In the rows, 128 means zero.
The rows of X fall into 4 groups, and each row is roughly a mix of its group's hidden directions; some rows fit no group.
X:
[[153 140 105 116 126  80 116 146 115  81]
 [117  75 129 142 113 153  79 129 134 116]
 [157 135 102  93 129  87 105 130 107  95]
 [134 168 117 108  97 131 148 126  74 121]
 [ 84 103 156 115 142 126 117 159 171 130]
 [109 149 184 142 127 115 143 164 153 140]
 [104 170 182 110 120 105 136 121 129 113]
 [145  77 117 142 135 138 105 105 104 167]
 [126 121  91 160 118 136 147 167  96 160]
 [144  92 158 141 133  86  87 124 147 136]
 [101  80 154 122 131 169 105 139 106 131]
 [106  70 152 113 124 157 135 138 156 137]
 [160 134 102 117 168 111  87 124 112  99]
 [146 128 175 118 106  92  99 134 130  92]
 [176 156 109 143 114 127 143  94  93 120]
 [143 167  90 116 151  90 116 120 115  98]
 [155 101  68 150 127 144 124 131 121 153]
 [147 134 129 153 125 138 150 178 116 175]
 [175 122 127 107 126 171  89 122 122 105]
 [ 93 153 162 102 121 108 103  99 153 110]
 [128 119 120 116  89 162  93 125  94  92]
 [106 114 143 104 126 118 105 158 140  70]
 [146 177 107  90 137  98 148 110 123 114]
 [105 168 113 145 120 100 108 111 108  83]
 [100  98  99 152 108 159 118 155 134 162]
 [125 107 177 132 118  81 106 131 141 103]
 [124 175 126 103 153  81 147 105 131 124]
 [ 95  71 149 119 122 163 131 128 148 124]
 [161 178 101  98 137 117 152 124 109 112]
 [143  71 131 100 140 155 150 140 151 145]
 [140 120 175 139 124  72 139 144 138 149]
 [133 109 131 141  92 112 111  94 100 175]
 [131 146 149 109 107  93 104 109 102  82]
 [145  90 121 157  88 161 105 154 129 128]
 [171 145 128 158 110 128 135  85 117  93]
 [142 157 144 159  91 120 103 117 161 161]
 [148 156  98 108 115 174 114 129 128 168]
 [132 113 122 134 131 155 151  92 131 189]
 [135 179 137 116 174 124 165 124 112 126]
 [146 153 138 103 110 110 103 104  93  85]
 [167 184 110 110 125 129 133 144 117  99]
 [115  92  73 109 159 137 130 143 112 142]
 [110 183 118 137 131 110 114 124 120  79]
 [182 134 171 108 152 134 132 132 151 111]
 [135 166 174 152  95 109 131 117 156 127]
 [110 162 113 111 103 149 156 120  85 101]
 [ 98  76 154 113 115 144 119 149 147 100]
 [149 151 158 143 129 124 177 164 101 135]
 [110  87 163 129 124 165 141 153 159 142]
 [127 158 191 141 110 123 133 152 149 141]
 [143 143 125 160 143 120 176 162 164 118]
 [141 164 109 143 120 108  98 105  77 130]
 [131 148  87 105 137 130 122 129  87 174]
 [149 180 113 135 128  83 104 128 103 129]
 [131 148  83 110 117 115  76 148 127 108]
 [178 129 160 125 140 112 113 154 166 145]
 [114 121 153 135 131 175 152 123 153 175]
 [128 116 112 119  90 173  97 130  94 106]
 [116 133 122 141 104 147 135 187 158 156]
 [132 151  92  76 135 113 149  94 132 117]
 [159 135 137 100 130 144 112  92  96  85]
 [155  84  75 146 142 150 117 127 127 134]
 [118  79  96 100 158 145 139 155 114 123]
 [103  73 154 115 123 168 128 130 144 142]
 [100 124  93  94 154 132  89 100 110 131]
 [ 97 139 110 131 108 113 106  76 101 103]
 [126 120 136 136 132 168 168 111 152 176]
 [114 102  89  80 158 135 137 141 101 132]
 [129  77 136 158 111 171 115 148 119 141]
 [109  79 129 140 114 101 136 146 150  85]
 [156 157 151 154 131 104 182 116 136 138]
 [ 98  81 154 123 135 170 107 139 108 132]
 [ 98  91 169 100 138 157 119 125 100 127]
 [112 146 126 109 122 120 167 169  86 153]
 [122 100  89  99 165 135 148 143  93 122]
 [111 110 146 141 132 171 158 118 155 171]
 [132  73 128 159 103 166 119 140 126 143]
 [105 139 161 121 154  98 166  92 147 138]
 [ 96 145 191 124 139 122 137 156 130 114]
 [119 132 166 144 108 119 124 100 151  74]
 [ 75 108 116 148 114 162 143 156 150 127]
 [108 162 115 110 103 144 155 119  83 100]
 [ 79 118 151  96 137 113 144 130 128  83]
 [131  75 124 157 109 172 118 144 122 144]
 [184 147 128 116 165 113 140 112 125 159]
 [167  93  86 149 135 147 143 151 123 148]
 [135  95 122 172 104 150  94 162 126 137]
 [108 157 139  97 147 124 120 155 113 181]
 [140 170 111 179 128 102 125 133  97 117]
 [148  98  85 123 150 145 154 146  88 128]
 [153 156 149 153  88 125 108 118 159 158]
 [ 71 145 120 142 118 116 174 147 135 134]
 [ 92 137  98  96 134 124  82 101 120 145]
 [ 93 137 149 169 128 169 146 117 141 157]
 [137 161  96  77 136 114 150  99 127 114]
 [ 87 130  89 136 105 174 132 153 128 130]
 [101 125 149 155 138 177 146 118 144 166]
 [ 95 131  95 119 123 162 128  98  99  91]
 [119  96 164 183 122 135 116 152 131 148]
 [145 150 151 106 109  99 110 107  96  86]
 [ 92 141 153 129 141 121 147 182 116 156]
 [104 113 189 150 119 116 142 114 159 134]
 [153 135 100 119 115  76 117 125 105  89]
 [162  90 143 138 124 116  74 136 142 146]
 [127 153 143 124 159  74 162 102 127 132]
 [136 144 133 104  96 141 110 114  88  80]
 [ 75 107 149 131 115 145 129 128 153  85]
 [ 93 137 124 119 111 118  99 107 110  72]
 [ 98 102 132 144 125 175 146 160 161 124]
 [128 167 165 139 123 102 156 114 169 115]
 [155 141 121 139 126 120 136 106 118 197]
 [151 172  97 148 128 113 139  94 100 147]
 [ 85  92 139 156 118  89 104 131 145 130]
 [139 106 125 141 147 132 150 108 106  65]
 [ 87 133 147 105 142  85 126  95 156 127]
 [115 116 146 139 126 175 158 114 148 173]
 [109 175 120 109 109 127 163 123  95  98]
 [173 181  99 131 115 120 131 147 127 109]
 [144 167 101  90 133 104 160  99 133 116]
 [156 178 117 150 118 117 102 166 130 110]
 [146 141 172 161 110 133 131 161 157 156]
 [137  93 140 176  93 120 142 121 157 148]
 [148  88  71 147 140 147 122 136 128 147]
 [152 144 181 159 112 130 158 155 133 123]
 [128 107 112 125 114 135 131  72 108 173]
 [121 179 104 162 128 118 122  97  96 120]
 [115 179 123  86 151 102 124 115 134 105]
 [177 122 140 167 108 136 167 139 124 110]
 [144 140 104 113 127  78  97 130 104  92]
 [134  75 148 112 133 126 131 174 158 122]
 [162 157 144 160 101  98 156 125 158 125]
 [148 136 149 159  79 108 129 130 171 117]
 [125 100 118  93 103  96  96 108 108  97]
 [ 78  99 153  93 152 137 118 108 119 131]
 [131 147 176 108 136 116 170 140 110  96]
 [130 111 124 148 168 114 147 130 163 178]
 [156  94 118 168 104 169 132 150 123 141]
 [125  67 127 141 114 170 119 137 109 144]]
Each list below has three rows that fit no group; the rest each fit one group, if only roughly. Name those rows in the order they come.
  * Q_236: [ 95 132 133 133  74 100 110 154 120 103]
  * Q_818: [114  88 169 174 118 134 132 120 141 152]
  * Q_450: [135 130 153 158  99 116 113 117 188 126]
  * Q_838: [ 84  98 154  97 123 154 133 108  99 140]
  * Q_395: [145 158 166 140 153 132 184 122 121 133]
  * Q_170: [140 169 182 125 106 113 148 115 127 106]
  * Q_710: [102  84 145 123 119 132 118 156 141  78]
  * Q_617: [163 134 156 173 101 124 142 114 154 101]
  * Q_915: [ 80  91 145 105 141 113 142  98 113 108]
  * Q_79: [173 123  71 125 133 143 132 153 113 116]

Q_838; Q_915; Q_79
  * Q_827: [134 163 170 146 125 115 111  92 157 104]
  * Q_128: [176 120  82 150 134 131 124 161 107 125]
  * Q_138: [ 78 150 182 123 132 128 133 106 138 123]
  * Q_902: [ 89  87 180 108 126 132 122 113 124 128]
  * Q_229: [131 129 162 149 140 104 107 121 162 178]
  * Q_67: [102 133  93 103 131 128  70 142 125 107]
  * Q_158: [126 137 121 171 132 154 162 103 128 173]
  * Q_559: [139 114 117  97 133  99 114 152 122  69]
  * Q_58: [ 99 132 156 109 143 121 115  94 127  73]
  * Q_304: [165 147  90 160  96 101 119 143 148 128]

Q_128; Q_138; Q_229
  * Q_575: [102 124 105  88 142  93 132  86 150 129]
  * Q_253: [111 136 113  85 172 125 130 150 105  93]
  * Q_64: [ 84 109 154 101 136 146  83 144 125 116]
  * Q_985: [149  93 129 153 112 178 120 153 101 134]
  * Q_542: [137 120  93 100 146 160 107 149  81 134]
  * Q_162: [138  84 155 166 126 140 106 166 144 135]
  * Q_558: [ 85 120 110  92 142 104 121  90 155 129]
  * Q_815: [145 143  84 138 102 165 157 131  99 109]
  * Q_878: [154 183 121 111 103 107 129 130 141  92]
  * Q_790: [183 139 113 127 153 152 132 135 142 170]
  * Q_837: [ 89 133 127 131 125 114 107 138 127  63]
  * Q_639: [143 140  88 112 118 181  96 125 115 111]
  * Q_796: [114  97 144 152 109  87  79 126 137 136]
  * Q_841: [101  88 113 131 116 128  69 144 140 129]
  * Q_44: [153 118 121 123 153 130 168 167 161  98]

Q_253; Q_162; Q_815
  * Q_180: [ 92  73 158 152 134 140 118 137 125 147]
  * Q_189: [ 70  97 141 124 119 138 134  91 116 146]
  * Q_365: [135 103  82  96 154 120 131 151  91 119]
  * Q_187: [179 102  88 140 140 150 150 128 107 119]
  * Q_239: [143 158 124 115 125 123 105  94  93 176]
  * Q_592: [ 96 129  90 137 110 169 144 156 120 158]
  * Q_355: [ 93 136 125 156 124 190 140 149 132 136]
  * Q_732: [139 173 108 157 148  95 134 158 121 101]
  * Q_117: [175  94  82 119 126 141 148 117 127 110]
  * Q_291: [148 185 113 132 135 124 109 118  87 151]

Q_189; Q_365; Q_355
